In the data rows, 128 means zero.
Some points, one per row:
[119, 153, 130, 103, 131, 122, 118, 98, 131]
[125, 153, 131, 96, 142, 144, 112, 105, 147]
[138, 97, 128, 168, 87, 70, 156, 130, 73]
[130, 108, 128, 141, 120, 125, 136, 139, 112]
[137, 93, 130, 165, 112, 125, 146, 130, 87]
[139, 125, 133, 117, 145, 166, 96, 153, 177]
[136, 136, 144, 111, 159, 171, 104, 152, 177]
[137, 100, 141, 152, 125, 125, 143, 144, 106]
[124, 133, 129, 124, 119, 107, 133, 127, 114]
[137, 116, 130, 133, 142, 154, 105, 153, 169]
[155, 102, 143, 141, 143, 173, 98, 163, 163]
[123, 134, 112, 134, 120, 128, 140, 114, 120]
[130, 133, 125, 116, 133, 123, 128, 135, 146]
[147, 77, 143, 182, 100, 119, 140, 151, 99]
[131, 107, 129, 161, 97, 97, 153, 129, 79]
[146, 108, 143, 137, 143, 166, 96, 165, 177]
[115, 130, 124, 139, 105, 92, 154, 119, 95]
[99, 200, 117, 61, 137, 118, 123, 77, 160]
[139, 138, 125, 110, 143, 163, 97, 135, 155]
[153, 114, 140, 134, 147, 184, 87, 170, 178]
[137, 156, 128, 96, 148, 160, 88, 127, 175]
[143, 114, 131, 134, 151, 168, 103, 152, 164]
[115, 131, 117, 132, 110, 106, 148, 122, 105]
[124, 140, 122, 114, 146, 149, 118, 134, 152]
[117, 125, 111, 146, 96, 73, 164, 102, 64]
[137, 117, 135, 129, 153, 170, 102, 148, 166]
[98, 137, 111, 139, 96, 53, 177, 75, 54]
[125, 79, 123, 191, 81, 75, 174, 131, 51]
[109, 174, 112, 85, 132, 111, 140, 95, 128]
Here are 12 more points, each followed by its number:
[131, 92, 134, 167, 111, 108, 148, 134, 82] 0
[127, 138, 130, 111, 136, 136, 112, 129, 156] 1
[132, 104, 127, 156, 128, 144, 126, 135, 125] 2
[92, 170, 113, 97, 130, 91, 160, 69, 106] 3
[131, 131, 122, 111, 141, 156, 104, 126, 156] 4
[133, 105, 134, 148, 131, 133, 134, 134, 117] 5
[115, 165, 105, 94, 120, 104, 121, 90, 127] 6
[116, 148, 128, 96, 139, 123, 136, 100, 124] 7
[127, 82, 114, 188, 87, 81, 162, 109, 50] 8
[138, 93, 131, 178, 107, 118, 151, 140, 86] 9
[163, 51, 148, 199, 124, 163, 124, 198, 127] 10
[156, 80, 144, 170, 130, 165, 111, 174, 144] 11
Which two of these numbered points are nearest to each point below, ignoring the 2 directions in which the first points spread most? Their numbers follow each, nearest first.
[159, 80, 143, 157, 144, 186, 108, 172, 151] > 5 9
[102, 151, 119, 121, 122, 108, 140, 91, 122] > 2 11
[122, 122, 127, 140, 111, 90, 155, 112, 83] > 0 5
[108, 162, 104, 105, 111, 95, 146, 80, 99] > 4 11
[101, 175, 113, 88, 113, 76, 151, 64, 79] > 0 7
[128, 155, 129, 84, 156, 157, 92, 132, 188] > 1 11
[131, 151, 120, 98, 154, 153, 105, 117, 162] > 4 11
[121, 132, 121, 124, 125, 109, 138, 111, 110] > 0 5
[105, 150, 127, 111, 138, 111, 151, 98, 116] > 3 5
[128, 89, 122, 171, 92, 87, 169, 126, 54] > 0 11
[142, 101, 141, 145, 144, 171, 118, 155, 149] > 5 3
[116, 152, 120, 98, 159, 144, 112, 121, 159] > 5 0
[146, 123, 139, 125, 132, 148, 102, 159, 168] > 1 11
[108, 131, 114, 135, 110, 101, 142, 104, 104] > 2 4
[159, 75, 153, 173, 146, 187, 105, 201, 172] > 10 11
[142, 104, 129, 141, 127, 140, 113, 154, 147] > 1 6
[145, 116, 144, 127, 147, 175, 100, 161, 161] > 0 11
[160, 95, 117, 159, 127, 139, 109, 149, 122] > 6 8
[123, 96, 132, 158, 101, 90, 165, 119, 64] > 7 0
[124, 132, 111, 129, 115, 106, 137, 119, 107] > 6 4
[142, 89, 134, 187, 99, 104, 157, 126, 79] > 9 11
[121, 178, 134, 67, 156, 161, 91, 120, 196] > 1 11
[114, 164, 122, 91, 131, 111, 136, 92, 109] > 0 7
[121, 118, 128, 135, 138, 133, 132, 130, 135] > 3 5
